The rows of T fall into several groups, and each row is roughly a mix of its group's hidden directions.
T, 140 rows:
-26 -20 -31 52 -17 10 -10 44 36 22 -32
-24 4 44 4 -2 4 35 62 -9 -45 17
34 -37 -65 -23 9 -19 6 -44 -2 5 12
34 0 14 -9 17 17 43 -66 -40 6 -10
28 -16 -15 22 -54 -31 -35 33 28 -21 -28
-30 -46 -13 -6 -31 -13 43 -54 -15 22 8
-3 -9 27 66 -18 -22 1 -1 -22 52 28
-3 -15 -13 31 -39 -6 -59 -7 -11 44 37
15 -5 -5 37 22 -22 -60 47 -12 -1 37
-9 19 19 -23 17 -5 23 -27 50 -44 -51
3 -12 -37 -29 6 -43 -22 -70 -2 19 -7
-41 6 22 26 9 -5 -38 -35 -10 64 -4
-10 15 33 6 -1 -3 -35 64 -7 16 53
-2 25 -10 4 0 22 -41 -51 50 31 -29
-45 14 42 -42 -24 -15 -15 31 33 2 33
-14 -19 38 21 13 2 14 74 28 -30 -1
-2 16 -30 -60 12 7 31 -49 17 22 -30
56 -4 13 -4 4 -20 52 -11 -54 -21 1
-8 -1 -52 -31 19 15 24 11 -66 9 21
-1 -26 16 -32 14 -44 11 34 14 -35 56
39 47 39 16 49 -3 -6 -23 28 -24 3
10 -3 41 52 -14 -26 41 -37 -11 37 -6
-19 -53 -24 4 -13 -23 34 61 -17 -17 7
8 22 -31 -16 21 -17 80 -10 -23 5 -19
18 -20 -36 10 -50 6 14 -21 45 -50 -12
27 66 -5 -20 16 -10 24 -45 35 16 -1
-8 -25 -44 -43 1 -29 0 48 -40 16 22
-11 -27 -4 -34 1 -5 86 1 -14 -8 -16
12 1 -52 43 4 23 4 -48 -1 36 -34
30 17 -34 12 -19 35 -27 -44 -15 54 -1
-49 17 0 -20 43 2 -14 46 -14 24 44
44 -32 -22 53 -31 29 -12 3 3 5 -41
-10 -38 -28 -37 -37 -64 19 7 14 -7 -12
-33 8 50 -4 -21 -39 -60 6 22 -6 11
-4 -19 10 19 9 24 38 -45 -47 -22 -48
-2 41 -5 -24 42 47 47 12 -29 22 1
-40 -24 24 -53 14 -26 -8 43 -23 -8 32
-19 -9 -32 -5 -12 -21 -48 -19 -35 41 48
15 -7 -14 41 13 40 -28 -44 13 -2 -56
-49 45 35 -16 7 -9 -45 23 16 -5 32
-2 -14 13 -6 20 23 -68 62 6 -5 6
0 33 16 -25 -5 -12 37 -33 -65 -4 34
33 -44 -24 26 17 -9 47 14 -49 -22 2
14 -3 -51 39 26 23 -44 41 -19 17 10
-10 -21 -8 -42 -18 -54 50 -19 26 -27 -6
-36 6 -4 -69 -4 -17 11 39 -34 -11 27
1 21 -35 5 -13 1 1 -84 16 3 -28
37 0 46 15 13 -22 21 33 -22 -57 16
1 -57 -15 1 0 2 54 -22 5 -37 -41
-23 -1 42 31 -6 23 -42 42 47 -17 9
0 23 -20 5 16 -30 -84 -8 23 1 13
0 -11 49 55 -5 -33 3 26 -24 -26 37
-23 -44 -58 -12 -56 -7 -2 -14 3 1 -25
17 30 68 21 9 26 -12 -37 -9 -36 6
22 30 -31 -10 4 33 -18 -54 30 4 -47
-48 6 -16 -56 0 -26 41 -33 -16 -19 -7
0 -26 -61 7 -12 -22 44 30 -15 25 -34
3 4 -16 17 -3 29 23 -78 -9 36 -23
7 50 25 -24 26 1 -29 51 -7 -41 18
32 22 11 38 -25 46 -9 3 -32 50 25
-32 12 -11 -72 -4 -36 5 8 16 -5 42
-31 -49 -6 7 -42 -28 3 54 -20 -9 23
-3 -57 8 -16 5 -47 32 9 -9 -51 15
-6 31 51 -26 8 -25 57 -33 -14 -23 1
20 -18 -23 -22 36 -29 35 -40 -42 36 13
12 27 -12 -16 10 -9 53 -70 13 17 -19
-1 16 -9 47 8 3 33 14 -68 8 -37
-14 -6 33 -5 -2 -7 -45 64 -8 -25 42
17 20 43 48 -16 -3 -10 40 -42 31 21
-17 17 37 -23 -7 -33 -32 41 30 1 52
-21 42 14 -13 -2 -9 26 66 -46 7 -11
6 29 42 -31 20 -4 -42 54 18 -21 20
24 -23 0 45 -22 -10 47 -27 -11 -3 -56
-13 27 76 25 5 39 -32 -3 -5 0 4
24 59 35 -42 -7 -6 -8 -8 51 -4 6
16 -25 -12 60 -33 26 18 -37 -7 -3 -42
-26 35 59 26 -21 13 -22 -17 48 14 0
-12 -18 -23 -36 8 -31 25 32 -53 -12 45
-5 24 39 10 6 -11 -76 -30 27 -7 -2
13 -16 -27 33 14 48 2 -41 -23 -2 -55
-31 -29 8 18 -32 27 46 55 16 18 -18
-10 -18 -23 52 -37 19 -21 -3 -17 60 14
30 12 34 64 -4 -23 11 30 -6 -45 -1
-23 36 -33 -35 10 -31 49 8 -44 -2 14
4 -26 26 67 -36 -36 32 0 -11 -10 14
27 30 7 -39 34 -17 30 -18 -59 7 22
-20 38 26 -8 13 24 -8 73 -6 -25 24
29 5 -55 15 0 -9 24 -6 -50 40 -33
17 -17 -19 -22 -8 -40 23 73 -30 -4 3
16 30 -10 40 10 56 -43 -4 22 32 -21
34 23 -43 12 19 -8 2 -65 -24 29 -10
7 -33 35 9 -26 -60 7 0 12 -55 -4
-38 16 27 -33 -5 -2 71 -16 10 -15 -26
26 -28 -4 -8 14 -31 24 -51 40 -45 -22
15 -22 -19 -34 25 -15 68 15 -31 -27 -19
-18 -4 6 58 37 -3 -9 -16 4 66 -7
8 9 -10 3 14 67 11 -54 2 5 -44
31 18 35 7 9 18 23 -41 12 -54 -41
-31 22 28 8 -52 -18 2 50 -21 39 11
25 7 -19 51 7 8 30 -69 4 16 -20
31 57 26 46 1 5 -17 36 -28 9 -20
10 -5 29 34 -18 37 -1 -63 34 -15 -29
17 -8 1 6 -4 35 53 -52 4 -5 -52
-22 26 20 5 2 57 -53 14 39 23 0
9 -11 26 1 -7 -3 54 -66 2 -23 -35
-15 19 16 -64 29 -19 8 26 -5 -52 18
14 10 19 68 10 14 21 -42 -40 -24 -3
-12 -41 -49 4 -58 -22 34 18 8 5 -16
-28 -3 32 -54 -2 -35 4 24 19 -19 51
37 20 4 43 18 34 10 -41 -3 -19 -52
23 -42 -13 8 -26 17 8 -67 32 -19 -21
-11 -8 -10 19 -26 54 17 53 31 -14 -37
-17 46 17 39 4 -9 48 32 29 -6 -37
13 10 6 2 -11 34 54 43 -57 -11 16
50 7 -8 -18 5 -32 20 -51 -53 -12 7
-7 -12 -30 -35 -8 -2 66 -34 -24 29 -25
23 -30 0 8 -13 -14 47 -11 -39 63 12
-5 -27 1 -34 1 -26 -29 72 34 8 6
37 11 0 -6 -11 -23 12 -51 -61 21 28
38 44 18 31 0 43 23 -11 -32 41 -3
27 26 -37 36 5 42 -10 -29 4 34 -44
-44 -25 31 -2 25 -15 34 62 20 -2 8
-40 -11 -8 -42 -23 -45 37 5 -19 -5 46
-1 -17 -59 -46 20 -35 8 -1 38 -25 17
20 -31 -59 2 0 -23 16 -49 -15 37 -18
4 23 -44 1 21 31 14 -54 -16 43 -29
0 24 -8 -26 2 24 61 -7 -61 19 13
-11 -60 -34 4 -41 25 -44 5 -9 21 -15
1 -47 38 37 -5 13 14 -30 -24 -32 -45
-13 -9 -15 -29 6 -68 -23 25 -22 -17 45
36 -13 -49 -16 6 -12 33 -58 -29 15 -11
6 -20 -10 53 -20 -4 47 -38 -25 21 -37
35 -17 -21 19 -44 8 17 -10 -59 37 18
-28 10 13 -21 -19 -11 -39 71 15 -25 22
-33 -8 -61 12 -21 -5 -7 54 -8 29 -24
67 -22 -12 23 -35 3 24 -31 -9 8 -36
-8 6 24 -56 -2 -45 38 -42 -28 -1 5
-9 -63 5 7 -23 -21 -13 66 10 0 -12
15 -13 -16 -53 23 -24 21 2 -62 16 29
24 20 -6 -18 -13 2 21 -56 20 -40 -54
In each list below, two rows fit none of the groups, and each other row fits one group, some only roughly. Which are they? Name them in the order they come.
- Z_990: -3 -55 -61 -17 -4 -40 6 10 -4 32 11
- Z_774: -35 -54 -6 -29 -37 -44 -15 25 -17 -16 14
- Z_114: -25 -18 14 -42 -3 0 6 -45 53 -37 -28
- Z_371: -6 36 -10 48 -14 28 -54 39 26 -4 -9
- Z_553: -40 -26 -61 -47 1 -33 8 5 11 -1 21
- Z_232: -26 -17 16 29 -11 53 21 -49 9 18 -41
- Z_155: 1 35 3 -35 0 32 29 -53 46 10 -25
- Z_917: -7 -14 6 -16 -48 2 22 -76 25 13 -2
- Z_436: -7 36 55 -44 14 -13 19 -36 -20 -16 31
- Z_639: -23 -80 0 29 -31 -9 -11 16 -3 -4 28
- Z_282: 14 34 -12 -5 38 38 15 -63 -33 14 0
- Z_139: -14 3 47 -5 11 -49 7 12 -14 -58 34
- Z_218: 19 -34 -31 -1 40 -35 26 -9 -62 3 5
- Z_823: 51 -31 -31 27 -22 -7 27 -42 8 -7 -39

Z_774; Z_218
- Z_683: -2 10 -31 -37 5 21 34 -59 -4 6 -49
- Z_146: 4 -25 5 -12 9 -1 14 -62 41 -39 -42
- Z_698: 14 11 -70 -25 1 -14 52 -25 -15 15 -8
- Z_600: -22 19 19 -42 31 -12 -19 59 -23 -30 24
- Z_243: -6 52 27 15 5 34 13 -21 25 9 -61
- Z_171: 8 -39 10 39 -5 -6 -27 21 69 -20 -17
- Z_749: 29 34 7 21 18 24 -48 -46 28 37 -5
- Z_97: 0 26 60 -3 -19 50 17 -34 2 -31 -21
- Z_403: -16 31 31 -58 28 -10 40 -11 20 -37 -4
- Z_983: -20 -49 -3 -31 -12 -38 47 -3 23 -41 -9
- Z_308: -31 14 40 -10 7 -18 64 49 0 -11 -11
- Z_817: 10 21 26 -36 31 -22 59 -31 12 -23 -30
- Z_25: -15 -46 -51 4 -47 13 5 -15 -8 46 -14
- Z_656: 15 -11 46 17 -33 8 4 -48 44 -32 -29
- Z_242: 8 38 -12 41 33 5 -13 -29 -38 54 -9

Z_243; Z_403
- Z_514: 1 23 -4 35 -12 56 -52 22 39 5 -11
- Z_884: -27 51 12 5 21 47 -39 -2 40 25 3
- Z_18: -37 16 23 30 -28 48 -18 53 14 7 19
- Z_312: 29 -26 -43 43 1 -39 21 -21 -43 23 -1
- Z_506: -28 -1 8 -39 14 -45 16 63 -7 2 33
- Z_926: -7 -31 -1 -36 7 -10 62 23 -38 -39 -11
- Z_350: -6 -22 26 -20 -15 -27 55 -32 -53 -23 -9
- Z_23: -10 51 -7 18 17 10 24 -64 -17 30 -26
- Z_660: -9 53 -33 -17 19 32 -44 -13 -20 39 13
- Z_839: -10 -64 -16 12 1 -35 -1 1 27 57 -11

Z_312; Z_926
- Z_902: -25 43 -15 -70 -2 -13 14 26 -11 23 23
- Z_832: -8 53 -18 -28 8 54 1 -32 -17 40 0
- Z_163: -8 -8 -63 -7 6 -10 -46 35 38 8 -29
- Z_960: -7 -26 -36 68 -17 -12 23 14 -46 -8 -3
- Z_595: -1 50 49 37 -14 29 -28 4 22 -29 -23
- Z_696: 0 -19 -58 -59 7 9 3 -8 46 -2 -21
- Z_876: -26 22 5 5 -5 40 -29 -46 58 27 -5
- Z_510: -43 7 46 -54 8 -5 -31 -8 -4 -25 34
- Z_93: -22 -2 -20 17 -31 -1 -81 6 -1 -3 35
- Z_212: 33 28 15 36 56 27 -16 -44 5 -2 -21
- Z_550: -6 37 17 -15 -9 -59 -58 5 4 6 32
- Z_328: 20 56 52 -9 9 12 23 -52 9 5 -8
- Z_380: -12 4 51 -7 7 -39 -56 5 35 -17 31
- Z_515: 24 -9 -28 33 -1 42 -18 20 -4 69 7

Z_163; Z_876
- Z_742: 27 -29 -1 51 -4 39 43 -2 -1 -2 -49
- Z_63: -16 -31 -23 5 -46 -4 -8 -33 21 54 39
- Z_386: -7 -33 -23 5 4 -43 13 51 -48 -9 34
- Z_335: -31 -70 -47 -9 -8 -35 4 17 -5 11 -2
- Z_633: -31 -23 2 -32 -30 -52 26 45 -13 -6 32
- Z_482: -18 -30 -13 -6 22 -44 -63 16 -4 -9 42
- Z_258: -26 18 -1 -12 22 25 12 58 -48 -6 42
- Z_844: 24 23 22 48 -7 40 -24 -4 60 -7 -8
- Z_815: 9 -6 -14 9 -13 -36 15 -21 -53 44 51
- Z_900: -19 6 13 -24 -21 -2 14 76 15 -45 6

Z_844; Z_815
- Z_209: 1 -2 -17 0 6 46 6 -50 47 -5 -52
- Z_710: 9 -22 2 4 -25 46 9 -55 18 15 -55
- Z_342: 12 40 32 44 3 53 -34 6 26 20 4
- Z_519: -16 -49 35 10 -28 -34 29 33 28 -35 -5
- Z_321: -16 -19 -27 -62 -12 -40 29 7 39 23 -4
- Z_906: 29 62 1 0 5 27 27 15 -47 37 -3
- Z_923: -12 14 43 -42 -7 -50 -20 -6 34 -18 40
- Z_508: -3 -22 18 1 -16 -21 -9 79 -19 23 35
- Z_483: 32 -9 -4 -17 22 -37 42 -3 -53 -21 40
- Z_882: -12 -32 -1 1 -19 -6 49 32 -70 -1 3
- Z_484: -6 -33 -25 22 -19 13 54 22 -49 10 -35
- Z_682: 8 -42 26 27 0 -34 -3 60 -2 -40 18

Z_906; Z_508
- Z_493: -2 -10 -58 -14 6 13 42 -39 -11 17 -49
- Z_795: 1 45 -15 -44 30 -2 -40 27 38 29 15
- Z_126: 11 36 -1 28 22 -5 -8 -79 9 27 -7
- Z_249: -17 10 41 -33 21 -45 6 54 -18 -9 30
- Z_894: 38 0 -30 31 9 -9 21 -60 -42 26 -3
- Z_324: 9 -2 -13 -30 -10 -27 -27 49 -43 -14 53
- Z_144: 18 56 -35 13 27 6 20 -48 -22 29 -14
- Z_461: -4 -20 -29 -47 -23 1 59 -13 3 -46 -10
- Z_591: -22 -35 -43 -23 -36 -7 -13 32 4 57 2
- Z_973: 14 0 -46 1 -4 32 5 -37 13 53 -47
- Z_241: -36 -8 10 16 -37 -4 -52 48 14 -28 28
- Z_257: -14 13 -29 -54 25 -39 -6 27 31 22 39
- Z_178: -1 -8 39 31 8 26 10 51 56 -7 -28

Z_894; Z_324
- Z_8: 6 -23 -22 -33 7 -73 13 -9 15 -37 26
- Z_446: -7 -1 21 38 11 38 -56 11 43 -30 -18
- Z_147: 12 53 -33 4 -3 -28 -49 -24 33 32 -9
- Z_316: -18 -5 26 -29 42 -71 0 -2 13 -27 16
- Z_766: -15 -7 20 8 15 -47 37 62 7 3 38
- Z_310: -17 3 17 -9 1 -19 -62 -1 70 -13 5
- Z_996: 2 17 7 -6 -19 21 38 -52 45 6 -50
- Z_602: 14 31 13 8 50 0 37 -11 -57 35 1
- Z_136: 4 -7 43 -11 7 -6 -52 43 39 -21 35
- Z_229: 27 15 -6 -8 6 22 78 -32 -13 -22 -24

Z_446; Z_766
- Z_685: -21 22 56 6 -25 -5 -35 36 39 -33 4
- Z_701: 9 22 11 -41 -45 -3 -9 33 49 -37 23
- Z_349: 45 -18 -14 -23 11 -27 43 -17 -20 -59 -2
- Z_422: 19 -16 -39 -29 -30 10 18 -69 2 -21 -20
- Z_359: -4 -47 3 52 -63 -6 -11 -8 3 5 26
- Z_652: -7 9 16 -25 -15 -11 55 -13 -72 8 9
- Z_165: 46 -26 -36 0 -18 -16 39 -52 2 -9 -31
- Z_573: 13 52 39 11 34 21 26 -22 20 -7 -47
- Z_303: -25 28 12 36 -22 6 -47 56 28 0 -23
- Z_373: 9 -26 15 -14 12 -41 69 11 -41 -18 8
- Z_254: -8 -56 7 6 -11 -4 58 38 -38 -17 -3
- Z_927: -16 -6 -7 -23 -17 -21 55 -59 12 38 15
- Z_819: 22 -23 45 18 20 -32 -5 5 -52 -31 37

Z_349; Z_573
